One turn sends every row of this set to another row. A few are shown first. Where does it send the rows asked after them?
basa: [-0.75  0.07  0.97  0.79  0.74 -0.45 -3.10 -0.46 -0.92  2.29 -1.01 -0.96
  1.27  0.33  1.50  0.02 -0.07 -2.12  1.86  0.63 -3.37 -3.20  1.18  3.15
  0.18 -2.52]
Bos: [ 1.68 -2.13 -2.06 -2.12 -1.44 -1.07 -2.91  2.04  0.99 -0.93 -1.48  2.78
 -0.23 -3.59 -2.58  1.14 -0.45 -2.61 -0.04 -2.79 -1.67 -0.20 -0.10 -0.34
 -1.12 -0.95]
Taveb: [-0.40  0.33  1.34  1.56  1.26 -0.41 -3.36 -0.70 -1.27  1.72 -0.99 -0.92
  1.01  0.70  1.98  0.39 -0.56 -1.83  1.82  0.53 -3.10 -3.45  1.42  3.12
  0.08 -2.40]
bibe: [-0.12  0.55  1.50  2.05  1.40 -0.97 -2.62 -1.01 -1.52  2.41 -1.36 -0.66
  0.92  0.48  1.54  0.29 -1.32 -2.69  3.30  1.01 -2.04 -3.17  1.86  2.37
 -0.33 -1.55]
Zit: [ 1.37  1.07 -4.31 -1.37  0.28 -0.07  3.47  0.84  1.37  0.44  1.42  3.58
  0.76  1.13 -1.52 -0.17 -2.24 -1.38 -1.14  1.54 -0.54  0.68 -1.49 -1.17
 -0.08  0.45]
gaz: [ 1.75  1.64  2.49 -0.86  0.08  1.62  0.78 -2.03  2.54  1.31  0.62  0.06
  2.31  1.40 -0.66  2.25  4.05  0.09  1.21  1.48  0.69 -1.57  0.75 -2.98
  0.72 -0.93]
Pav: [ 2.78 -1.05 -0.98 -0.31 -0.06 -0.38 -3.59  1.84 -0.28 -2.83 -1.79  2.91
 -2.26 -2.82 -1.24  2.03 -2.27 -0.96 -0.22 -3.08 -0.92 -0.90  1.24 -0.44
 -1.94 -0.18]
dukud: [ 2.96 -1.09 -0.85 -0.08  0.17 -1.06 -2.64  1.38 -0.13 -1.89 -2.02  3.40
 -2.07 -3.02 -1.46  1.91 -2.95 -2.03  1.28 -2.37  0.06 -0.82  1.75 -1.20
 -2.43  0.57]
vafin: [ 0.23  0.46  1.17  4.27 -0.08 -0.12 -1.02  2.45  0.96 -2.45 -2.23 -0.68
 -2.83 -1.70  0.66  2.51 -1.69  3.08  0.98 -0.57  0.65  0.53  0.07  1.50
 -1.03 -0.55]
Duz: [ 1.88  2.27  2.98 -0.50  0.53  2.37 -0.08 -1.92  2.32 -0.11  0.60 -0.14
  1.42  2.03 -0.12  2.70  4.10  1.40  0.08  0.85  0.06 -2.03  0.83 -2.58
  0.46 -1.20]
pero: [ 1.48  1.28 -3.78 -1.21  0.91  1.10  1.89  1.16  1.01 -1.75  1.61  2.89
 -0.25  1.77 -0.36  0.25 -1.89  0.61 -3.49  0.68 -1.98  0.26 -1.57 -0.26
 -0.09 -0.40]
tib: [-0.99  0.05  0.75  1.00  0.85 -0.95 -2.64 -0.72 -0.90  2.97 -1.22 -0.88
  1.80  0.21  1.26 -0.12 -0.08 -2.84  2.75  0.87 -2.93 -2.87  1.10  3.01
  0.50 -2.33]
von: [ 0.38 -0.28  0.69 -3.61 -1.17 -0.24  2.65 -1.26  0.03  0.76 -1.13 -1.09
  0.44  1.41  1.78 -2.26  1.55  0.50  1.15 -0.40  0.85  1.10  0.81 -0.29
 -3.53  3.77]
dasu: [ 0.89  1.04 -4.56 -1.87  0.28  0.59  2.76  1.22  1.35 -0.40  1.55  2.98
  0.67  1.26 -1.06  0.01 -1.54 -0.41 -2.67  1.01 -1.54  0.71 -1.90 -0.40
  0.38 -0.17]
vupa: [ 1.87 -2.12 -2.04 -1.83 -1.36 -1.78 -1.97  1.73  0.91 -0.08 -1.65  3.13
 -0.16 -3.86 -3.07  1.12 -1.24 -3.39  1.63 -1.98 -0.42  0.02  0.32 -0.79
 -1.36 -0.06]
zut: [ 2.39  2.37  3.16  0.23  0.86  1.95  0.70 -2.20  1.83  0.67  0.30  0.28
  1.49  2.07 -0.13  2.87  2.93  0.70  1.85  1.53  1.46 -1.91  1.34 -3.24
  0.05 -0.29]
nibam: [ 0.53  0.04  1.28 -3.40 -0.49  0.89  1.33 -0.91 -0.22 -1.22 -0.88 -1.49
 -0.71  2.19  2.71 -1.87  1.56  2.25 -0.61 -1.16 -0.18  0.65  0.98  0.60
 -3.68  3.13]
Tebot: [ 2.45  1.93 -3.56  0.15  1.87  0.46  2.99  0.55  0.37 -1.05  1.10  3.75
 -1.17  2.01 -0.22  0.78 -3.91 -0.26 -1.32  1.40  0.00  0.05 -0.37 -1.19
 -0.97  0.93]
Rerep: [-1.51 -1.26 -0.30  1.38 -2.44 -0.52 -0.52  3.13  2.56 -0.23 -1.49 -1.45
 -0.02 -3.11 -1.11  0.81  1.47  1.64  0.19 -0.59 -0.94  1.59 -2.13  2.11
  0.69 -1.75]
Givok: [-0.62  0.08  0.99  1.59  1.34 -1.11 -2.45 -1.01 -1.22  3.10 -1.41 -0.62
  1.68  0.26  1.27  0.05 -0.71 -2.93  3.27  1.50 -2.24 -2.98  1.50  2.47
  0.07 -1.79]
kevel: [ 2.08  2.15  2.76 -0.30  0.47  1.59  1.05 -2.12  2.16  1.40  0.43  0.34
  2.00  1.59 -0.45  2.70  3.48  0.14  1.73  1.67  1.26 -1.54  1.34 -3.21
  0.53 -0.24]
busat: [ 0.91  0.37  1.32 -2.83 -0.07  0.48  2.13 -1.21 -0.51 -0.73 -1.21 -1.03
 -0.69  2.24  2.63 -1.61  0.71  1.77  0.59 -0.87  0.60  0.51  1.52 -0.07
 -4.04  3.90]
Bar: [-0.02 -0.49  0.31 -4.32 -1.29 -0.04  2.29 -0.92  0.25  0.37 -0.85 -1.33
  0.85  1.52  1.86 -2.32  2.31  0.82  0.38 -0.60 -0.18  1.29  0.39  0.33
 -3.17  2.98]
lebom: [ 1.72  1.85  2.48 -1.04  0.02  2.06  0.13 -1.77  2.52  0.78  0.76 -0.23
  2.22  1.69 -0.36  2.47  4.54  0.77  0.29  1.11  0.02 -1.57  0.45 -2.50
  0.93 -1.11]
sut: [-0.67 -0.28  0.66  2.70 -1.25  0.39 -1.40  2.93  1.83 -2.23 -1.69 -1.48
 -1.66 -2.16  0.18  1.85  0.36  3.12 -0.66 -1.09 -1.16  0.90 -1.35  2.00
 -0.02 -1.74]
Zare: [ 2.66 -1.52 -1.40 -0.61 -0.45 -1.82 -1.87  1.38  0.17 -0.47 -2.10  3.32
 -1.11 -3.62 -2.40  1.75 -2.37 -3.07  2.26 -1.81  0.44 -0.33  1.30 -1.43
 -2.10  0.55]
zabe: [ 0.67  0.18  0.99 -2.86 -0.50  0.10  2.54 -1.41 -0.18  0.24 -1.13 -0.89
 -0.19  1.93  2.35 -1.83  0.70  0.84  1.37 -0.34  1.18  0.85  1.51 -0.33
 -3.89  4.05]
zitiv: [ 2.07  1.44 -3.91 -0.29  1.25  0.10  3.59  0.59  0.87  0.17  1.20  3.72
 -0.10  1.60 -0.89  0.41 -3.30 -0.87 -0.55  1.70  0.45  0.70 -0.48 -1.18
 -0.60  0.88]
pedud: [ 2.18  2.00 -3.52 -0.28  1.56  1.22  2.14  0.91  0.45 -2.13  1.33  3.22
 -1.21  2.17  0.01  0.91 -2.97  0.59 -2.71  0.76 -0.81  0.20 -0.76 -0.42
 -0.77  0.17]
poni: [-1.46 -1.35 -0.33  1.65 -2.21 -1.71  0.96  2.63  2.62  1.39 -1.95 -0.89
  0.49 -3.39 -1.79  0.84  0.57 -0.20  2.65  0.49  0.47  2.06 -1.82  1.03
  0.59 -0.70]
pir: [ 2.37  2.55  3.27  0.07  1.11  2.40  0.12 -2.19  1.76 -0.04  0.48  0.13
  1.03  2.30  0.15  3.01  3.19  1.22  0.58  1.00  0.58 -1.94  1.31 -2.79
  0.23 -0.79]
momez: [ 0.17 -0.27  0.64 -4.08 -1.27  0.64  1.64 -0.91  0.20 -0.55 -0.87 -1.52
  0.08  1.80  2.26 -2.16  2.35  1.74 -0.73 -0.90 -0.56  0.82  0.25  0.66
 -3.15  2.80]
ludu: [-0.17  0.58  1.39  2.06  1.70 -0.39 -3.11 -0.79 -1.53  1.93 -1.27 -0.78
  0.73  0.88  2.01  0.43 -1.33 -1.97  2.47  0.73 -2.58 -3.31  1.75  2.92
 -0.27 -1.95]
ful: [-0.52 -0.48  0.24  3.16 -1.07 -2.09  1.33  2.11  1.57  1.41 -2.33 -0.41
 -0.58 -3.02 -1.21  1.56 -1.26 -0.15  3.93  0.92  2.15  1.57 -0.22 -0.03
 -0.31  0.43]
bileb: [ 1.96 -1.74 -1.56 -1.47 -0.87 -0.40 -3.88  2.20  0.66 -2.36 -1.58  2.76
 -1.24 -3.27 -1.83  1.58 -0.89 -1.25 -0.86 -3.20 -1.81 -0.73  0.45  0.01
 -1.54 -0.78]
lanet: [ 0.55  0.03  1.14  4.73 -0.23 -1.04  0.43  2.09  0.65 -0.50 -2.51 -0.39
 -2.34 -2.28  0.21  2.08 -2.41  1.33  3.21  0.38  2.12  1.07  0.69  0.13
 -1.22  0.64]

Pav moves to bileb
basa moves to tib
Now these:
lebom moves to gaz
Zit moves to zitiv
busat moves to nibam
Rerep moves to poni

